Here are some numbered points:
[-0.22 -0.61 -1.29  0.42  1.34  1.36 -0.03  4.04  1.97 -0.55 -1.26  0.3
 -1.42 -0.37 -1.    1.35  2.24] 0
[-1.27  1.29  1.38 -0.23 -0.6   2.28 -0.74 -1.15 -0.56  0.89  0.44 -0.41
 -0.76 -0.28  3.    0.57 -0.74] 1
[-0.38  0.42 -0.04 -0.07 -0.02 -0.52  0.15  2.95  0.7  -0.63 -0.36  0.52
  0.66  0.61  0.47 -0.86 -1.47] 2
[ 0.63 -0.15 -0.58  0.18 -0.62 -0.69 -0.65 -0.21 -0.6   0.09 -0.78 -0.52
 -0.27 -0.11 -0.82 -0.07 -0.36] 3
[-0.11 -0.13 -0.42  0.67  1.41  0.44  0.09  3.81  0.5  -0.44 -0.91 -0.01
 -0.41 -0.28 -0.4   0.74  0.94] 4
[-0.56  0.97  0.69 -0.13 -0.51  1.48  0.17 -0.66  0.23 -0.2   0.31  0.77
  0.18  0.52  0.97 -1.47  0.73] 5
[-0.42  1.59  1.32 -0.33 -0.92  0.8   0.77 -0.43 -0.81  1.62 -0.38 -0.44
 -0.4   0.55  1.57 -1.2  -0.41] 6
[-1.07 -0.75  0.12 -0.69 -1.06 -0.78  0.86  0.65  1.71 -0.38  5.44  0.19
 -0.6  -0.29 -0.03  1.17 -0.18] 7
[-0.39 -0.29 -0.01 -0.25 -1.26 -1.37 -0.01 -1.3   1.39 -0.07  0.3   0.52
  1.67  0.27 -0.64  0.28  0.48] 8
[ 1.11  0.1  -0.57 -0.19  0.14 -0.04 -0.48 -0.82 -0.17  0.37 -0.35 -0.28
  0.46  0.06  0.73 -1.01  2.31] 9
[-0.61 -0.67 -0.24 -0.09  0.71 -0.08 -0.33 -0.35  0.16  0.34 -1.08 -0.63
 -0.85 -0.34 -0.98 -0.36  0.2 ] 10
[-0.97  0.53 -0.01  0.49  6.38  2.35 -0.19  0.55  2.13 -0.46 -0.12  0.66
  0.01  0.36  1.6   0.48  0.13] 11
[-0.71 -0.67  0.3  -0.39 -0.78 -0.99  1.3  -0.09 -0.51  0.01  0.06 -0.08
 -0.42 -0.39 -0.99 -0.17  1.44] 12
[-1.52  2.54  4.61 -0.55 -0.91  7.48 -0.51 -1.17 -0.71  0.7   2.17 -0.16
 -0.15  1.81  5.87 -1.29 -1.03] 13
[-0.62  0.86  0.74 -0.37 -0.53  0.54 -0.72 -1.32  0.35  0.93  1.73 -0.38
 -0.68  0.17  3.17 -0.15 -0.89] 14
[ 0.66  0.4  -0.49 -0.06 -0.32 -0.4   0.33 -1.06 -0.5   0.56 -0.55  0.21
  0.45  0.6   0.57  0.01  0.9 ] 15
[ 0.04 -0.25 -0.58  0.15  0.09 -0.6  -0.05 -1.05 -0.01 -0.61 -0.43 -0.32
 -0.47 -0.46 -1.23 -1.22  0.36] 16
[-1.05 -0.77  0.9  -0.58  0.37 -0.37 -0.56  1.59 -0.43 -0.3  -0.5  -0.53
 -1.33 -0.7  -0.87 -0.9  -0.83] 17
[ 1.25 -0.15 -0.59  0.32 -0.53 -0.73 -0.36  0.56 -0.47  0.73 -0.35 -0.55
 -0.27 -0.32 -0.8  -0.83 -0.57] 18
[-1.38  0.38  0.25  0.52  1.3   0.52 -0.59  0.95  5.72 -0.97 -0.45  1.33
 -0.55  0.17  0.12 -0.16  0.64] 19
[-1.33  1.45  3.35 -0.1  -0.34  5.52 -0.74 -0.74 -1.17  0.31  3.58 -0.14
 -1.05 -0.27  2.8  -0.29 -1.23] 20
[-1.08 -0.83  1.3  -0.78 -0.92 -0.86 -0.46 -0.46  2.23 -0.52 -0.63  1.48
 -1.16 -0.61 -0.21 -0.32 -0.42] 21
[ 0.57 -0.58 -0.78  0.09  0.51 -0.74  0.86  0.66 -0.59 -0.21 -1.12  0.33
  0.7   0.03 -0.98  0.02  0.62] 22
[ 0.57 -0.07 -0.62  0.41  0.11 -0.73  0.96 -0.27 -0.74  0.06 -0.64  0.06
  1.82  0.14 -0.34 -0.44  0.92] 23
[ 0.65 -0.15 -0.4   0.21 -0.64 -0.47 -0.52 -0.18 -0.69  0.33 -0.76 -0.67
  0.26  0.19 -0.91 -0.25 -0.33] 24
[-1.17  0.23  0.75  0.15 -0.72  0.98 -0.52 -0.99 -0.92 -0.39  1.14  0.07
 -1.24 -0.57  0.54 -0.8   0.33] 25
[ 0.57 -0.39 -0.62  0.14  0.05 -0.51 -0.21 -0.11 -0.55  0.2  -1.11 -0.57
  0.01 -0.01 -1.06 -0.51 -0.11] 26
New points follow, each followed by the numbers of its two nearest points above, looking only along the 3 directions in which the numbered points spread most, nearest first.
[ 0.89 -0.22 -0.24 -0.12 -0.69 -0.57  0.11  1.33 -0.11  0.16  0.49 -0.22
  0.06  0.11  0.61 -0.77 -1.37] ~ 17 16
[-0.68  0.58  0.27  0.05 -0.48 -0.11 -0.16 -0.99 -1.21 -0.62  1.12 -0.17
 -0.74 -0.37  0.64  1.08 -1.3 ] ~ 25 5
[ 0.57 -0.08 -0.95  0.24  0.21 -0.1  -0.04 -0.47  0.08  0.04 -0.85 -0.41
 -0.55 -0.03 -0.86  0.21 -0.29] ~ 10 16
[ 0.05 -0.3  -0.47 -0.07 -0.07 -0.96 -0.55  1.03 -0.37  0.73 -0.79 -0.53
 -0.73 -0.24 -1.23 -0.84 -0.72] ~ 16 26
[ 0.68 -0.37 -0.15 -0.08 -0.14 -0.78  1.34  0.02 -0.2  -0.28 -0.46 -0.55
  0.01  0.22 -0.94 -0.37  0.81] ~ 16 18
[-0.41 -0.31  0.52  0.01  0.19 -0.56 -0.93  0.35 -0.72  0.21 -0.47 -0.86
 -1.01 -0.54 -1.12 -0.27 -1.29] ~ 16 10
[ 0.24 -0.41 -0.52  0.1   0.83 -0.86 -0.28  0.51 -0.41  0.2  -1.14  0.48
 -0.88 -0.19 -0.93 -0.28  0.13] ~ 22 10
[ 0.54 -0.26 -0.84  0.33  1.24 -0.28  1.61  0.89  0.   -0.22  0.33  0.2
  0.5   0.87  0.06  0.27  1.33] ~ 10 17
[ 0.95 -0.21 -0.25  0.75  0.85 -0.31  0.05 -0.31 -0.49 -0.55  0.33  0.32
 -0.79 -0.61 -0.84 -0.95 -0.23] ~ 10 16
[-0.37 -0.66  0.18 -0.58 -1.06 -0.94  0.79 -0.69  0.08 -0.21  0.93 -0.08
 -0.14 -0.19 -0.39  0.83 -0.27] ~ 8 12
[-1.42  2.64  2.55 -0.23 -0.62  3.16 -0.37 -1.13 -0.43  0.96  0.72 -0.08
 -0.18  0.02  6.42 -0.35 -1.12] ~ 20 1
[ 0.35 -0.17 -0.91  0.38  0.83 -0.38  0.6  -0.87 -0.26 -0.09 -0.98 -0.07
 -1.08 -0.44 -1.06 -0.57  3.11] ~ 22 26
[-1.2   0.84  0.92  0.3  -0.19  1.67  0.2  -0.62 -0.64 -0.55  2.95  0.85
 -0.93 -0.04  0.58 -1.35  0.61] ~ 14 25
